First come named turns, each shown by rows before and after it. For each pair of rows after them, which turns, in which order, take the first row to the second? The first pair is done for you.
turn Q:
[-16   0   2  -6  -4  27   1 -33 -12 -15 -21] |-> [ 14   0  10 -21 -23  32  -5 -26   6   6   0]
[-15  12  -3  13  12 -15   4   4 -18 -19 -11] |-> [-12  -7  13 -12  21  18   4  -6  20   1  21]
[ 60  25  11 -24 -38 -20  -2  14  10  40   6] |-> [-32  15 -14  10  17 -39   9   1 -42 -36 -43]
[  2  46  49 -33  38 -23  -1   8  -8 -14   2] |-> [ -4  37  53 -43  42 -14  -5   4  -1  -9   8]
turn K:
[-21  18  14  -5  27  -5  36 -13 -10 -28 -15] |-> [ 16   3  22 -25   0  30  22 -10  34  22  19]
[ 26  29  -2   4 -18 -46  13  12 -30 -12 -25] |-> [-20 -19  22 -19  34   4  45 -22  14 -28  -2]
[-25  12  -7  20  32  -8 -36  13  -9 -32 -37] |-> [-14 -11   8  -8  28  40 -43   7  39   6  -2]
turn U:
[-36   7   3  33   8  29 -26   8  12  -8  17] |-> [-20  39  23  28   2 -14   0   4 -11 -26   8]
[ -1   8   7  -6  10 -11  19  -2 -12 -15  -5] |-> [ 18   1  10 -18  -3   9   6   1  10   9  13]
[ 79  26   6 -27 -41   0 -24  -7  65  82  32] |-> [-71 -41 -72  36  31  45 -64 -14  25  20 -24]
Pairs:
(two turns a pair)
[ 41  12  54 -42  -4 -35  65 -29  41   3  56] |-> [ 44 -23  -5 -20 -35  26 -14  -1  58  69  66] -> Q, U
[-13 -34   8 -40   3  35  27  11  -4 -22  30] |-> [  1 -21  21 -43  -8  18  40   9  -7 -25  27] -> U, U
[-19  -6 -70  14 -39  25 -61  12 -34  27 -26] |-> [ -8 -21 -54  -7 -34  58 -59   7   6  51  -5] -> Q, Q
[ 32  27  36  10 -19 -30  10  12  14   8  19] |-> [ -4 -17  39   2  14  21  16  -2  38   6  29] -> Q, K
[ -7  26 -38  52   1 -15 -50   5  -1  45 -49] |-> [-12  -3 -32  41   8  20 -51  -1  30  62 -31] -> Q, K
[ 40  22  27 -25  -2 -42  49 -33  -6 -12 -22] |-> [-47 -39 -25   4  40  25   1 -34  -4 -24 -39] -> U, U
[ 24  27  64   2  23 -21  39 -10   5 -19  11] |-> [ 41  37  55   6   4 -27  29   3   1  -6  13] -> K, K
[ 18  34  43  -6  16 -41  56 -10   5 -22   6] |-> [ 24  33  48 -12  15 -31  53  -8  17  -9  16] -> Q, Q
[ 15  -3 -46  20 -58 -21 -14  11 -20 -34  -3] |-> [ 19  -1  12 -13 -34 -31  42 -19   7 -59  10] -> K, U
[  0  14 -48  30 -22 -18 -44  18 -27  14 -13] |-> [ 28  22 -38  20 -35 -16 -38  24 -18  30  -1] -> U, U
[ 19  45  58 -17   8 -63  66 -21 -37 -54 -20] |-> [-81 -64 -25  21  47  68 -22 -16   3 -19 -20] -> U, U
[-38 -47 -16   0  55  22  -7 -11  -7 -12  -1] |-> [ 30 -12  35 -37  25  -1  25 -16  20   9  29] -> U, K
[ 23  -9  -6  -8 -29  21 -21  16  23  40  30] |-> [  6  35  10   0 -10 -47  20  10 -30 -24  -4] -> U, U
[-15 -53  -3 -14   7  43   1   0  38  -8   5] |-> [-25 -18 -24  21  12 -13   6   4 -26 -51 -31] -> K, K
[-51 -14 -36  34   7  42  -5 -24 -32   0 -16] |-> [ 40  17   3 -10 -44  35   6 -22  12  55  28] -> U, U
[  8 -27   2 -12 -23  27 -71   8  18  81  49] |-> [ 21  55  41 -10 -12 -90   1  -5 -51  -5   6] -> U, U
[  5 -28  33 -25 -37  17   6  19  35  16  21] |-> [-17  -3  35 -10 -17 -30  39   8 -10 -39 -13] -> U, U
[ 53  39 -34  19 -55 -38 -29  28 -22  25 -21] |-> [ 30 -22  26 -40   0  44  21 -19  73  26  36] -> K, Q
[-14   7  -9   4   7 -24  11  -2 -34 -13 -20] |-> [-11 -25 -22  -2  -2  26 -19   8  -1  27   3] -> U, U
[ 35  12  43 -40  34 -11  25 -24 -10 -14  10] |-> [ 11 -31   4 -22  28  55 -31 -16  15  24  23] -> K, U
[-37 -16  22   0  38  17   4 -14   7  -9   0] |-> [ 24  12  43 -20   5  -5  10  -9  17  17  23] -> U, K
[ 52  25  12 -23 -20 -14  29   8   4  -1   6] |-> [ 14  12 -47  17 -22   0 -16  26 -28  -3 -21] -> U, K
[-34 -49 -46  21 -26  58 -64   2  31  21  15] |-> [-62 -21 -57  50 -10  -2 -43   3 -34 -40 -33] -> Q, K
[ 43  30  47 -32 -13   1  48 -17  12  17  14] |-> [ 30  28 -35  20 -41   4 -30  19 -32  38 -16] -> U, K
[  8  -6  -7  15 -15  47 -48  18   6  62  26] |-> [ 13  43 -10  35 -17 -29 -26  27 -56  17 -11] -> Q, U
[  5   3  52  -9  13 -17  60 -25  10 -26   3] |-> [-16 -43   0   9  10  54  -1 -10  35  17  14] -> K, U
[-29 -52  28 -24  41  48   3 -25  45  19  19] |-> [ 48 -12  32 -30 -15  18 -11  -5  44  61  41] -> U, K
[  5 -10   5 -39  -7  79 -12  -5  44  19  15] |-> [ 23   4  14 -40 -20  68  -5  -3  43  23  16] -> U, Q
[  2  26  -2   0  -2 -47  10   4 -33  -9 -16] |-> [-23  11 -24  16   3 -28  -4  13 -35 -11 -26] -> U, Q
[ 54  33   7 -31 -32 -24  -4  25   7  29  16] |-> [ -9  -8 -58   7 -18  16 -54  38  -3  31  -8] -> U, Q
